[[136 124 124 129 131 117 123 126 129 147 136 135 138 122 156]
 [134 118 117 134 136 126 123 125 130 144 136 129 129 124 157]
 [146 126 105 134 138 129 120 109 143 137 118 124 120 129 151]
 [127 112 104 136 141 136 125 118 137 138 128 122 116 133 152]
 [153 131 114 132 135 122 118 114 138 141 123 129 129 123 155]]
=>
[[127 112 104 136 141 136 125 118 137 138 128 122 116 133 152]
 [134 118 117 134 136 126 123 125 130 144 136 129 129 124 157]
 [136 124 124 129 131 117 123 126 129 147 136 135 138 122 156]
 [146 126 105 134 138 129 120 109 143 137 118 124 120 129 151]
 [153 131 114 132 135 122 118 114 138 141 123 129 129 123 155]]

[[117 131 130 123 123 129 134 114 134 130 122 127 127 124]
 [129 123 127 115 123 126 124 138 131 130 141 129 130 131]
 [134 129 128 121 128 129 130 145 130 125 128 129 127 154]]
=>
[[129 123 127 115 123 126 124 138 131 130 141 129 130 131]
 [134 129 128 121 128 129 130 145 130 125 128 129 127 154]
 [117 131 130 123 123 129 134 114 134 130 122 127 127 124]]

[[138 133 108 116 132 107 139 104 136 118]
 [127 124 124 127 129 125 125 127 128 131]
 [136 115 126 132 136 126 119 121 117 131]
 [129 110 135 140 136 136 111 140 116 143]]
=>
[[129 110 135 140 136 136 111 140 116 143]
 [136 115 126 132 136 126 119 121 117 131]
 [127 124 124 127 129 125 125 127 128 131]
 [138 133 108 116 132 107 139 104 136 118]]

[[139 113 107 121 134 130 114 119]
 [129 130 140 122 127 134 128 136]
 [106 145 116 120 116 110 132 127]
 [114 140 125 135 118 123 132 123]
 [129 129 145 118 132 134 125 138]
 [142 119 133 143 121 121 127 117]
 [137 123 129 131 125 123 124 125]
 [120 131 125 123 130 125 129 128]
 [104 146 108 123 115 102 128 115]
 [108 139 113 123 122 115 129 123]]
=>
[[139 113 107 121 134 130 114 119]
 [142 119 133 143 121 121 127 117]
 [137 123 129 131 125 123 124 125]
 [129 129 145 118 132 134 125 138]
 [129 130 140 122 127 134 128 136]
 [120 131 125 123 130 125 129 128]
 [108 139 113 123 122 115 129 123]
 [114 140 125 135 118 123 132 123]
 [106 145 116 120 116 110 132 127]
 [104 146 108 123 115 102 128 115]]

[[126 146 154 129 146]
 [122 147 153 128 146]
 [114 150 148 125 146]
 [130 143 155 130 145]
 [118 149 151 126 146]
 [134 141 155 131 143]]
=>
[[134 141 155 131 143]
 [130 143 155 130 145]
 [126 146 154 129 146]
 [122 147 153 128 146]
 [118 149 151 126 146]
 [114 150 148 125 146]]

[[129 142 139 112 129 135 120 125 121 111 106 129 114 131 139]
 [131 119 125 131 121 124 127 124 134 133 125 100 149 124 121]
 [126 144 116 133 131 135 129 120 115 132 108 109 141 135 142]
 [129 138 110 147 120 123 128 115 114 138 124 137 118 115 121]
 [131 145 131 117 122 123 124 128 111 116 137 106 145 108 113]]
=>
[[131 119 125 131 121 124 127 124 134 133 125 100 149 124 121]
 [129 138 110 147 120 123 128 115 114 138 124 137 118 115 121]
 [129 142 139 112 129 135 120 125 121 111 106 129 114 131 139]
 [126 144 116 133 131 135 129 120 115 132 108 109 141 135 142]
 [131 145 131 117 122 123 124 128 111 116 137 106 145 108 113]]

[[137 119 125 112 120 142 137 125 132 138 105 100 129 125]
 [137 105 111 140 145 113 144 122 108 128 133 129 129 121]
 [149 116 135 127 121 118 152 130 137 131 127 149 124 100]]
=>
[[137 105 111 140 145 113 144 122 108 128 133 129 129 121]
 [149 116 135 127 121 118 152 130 137 131 127 149 124 100]
 [137 119 125 112 120 142 137 125 132 138 105 100 129 125]]
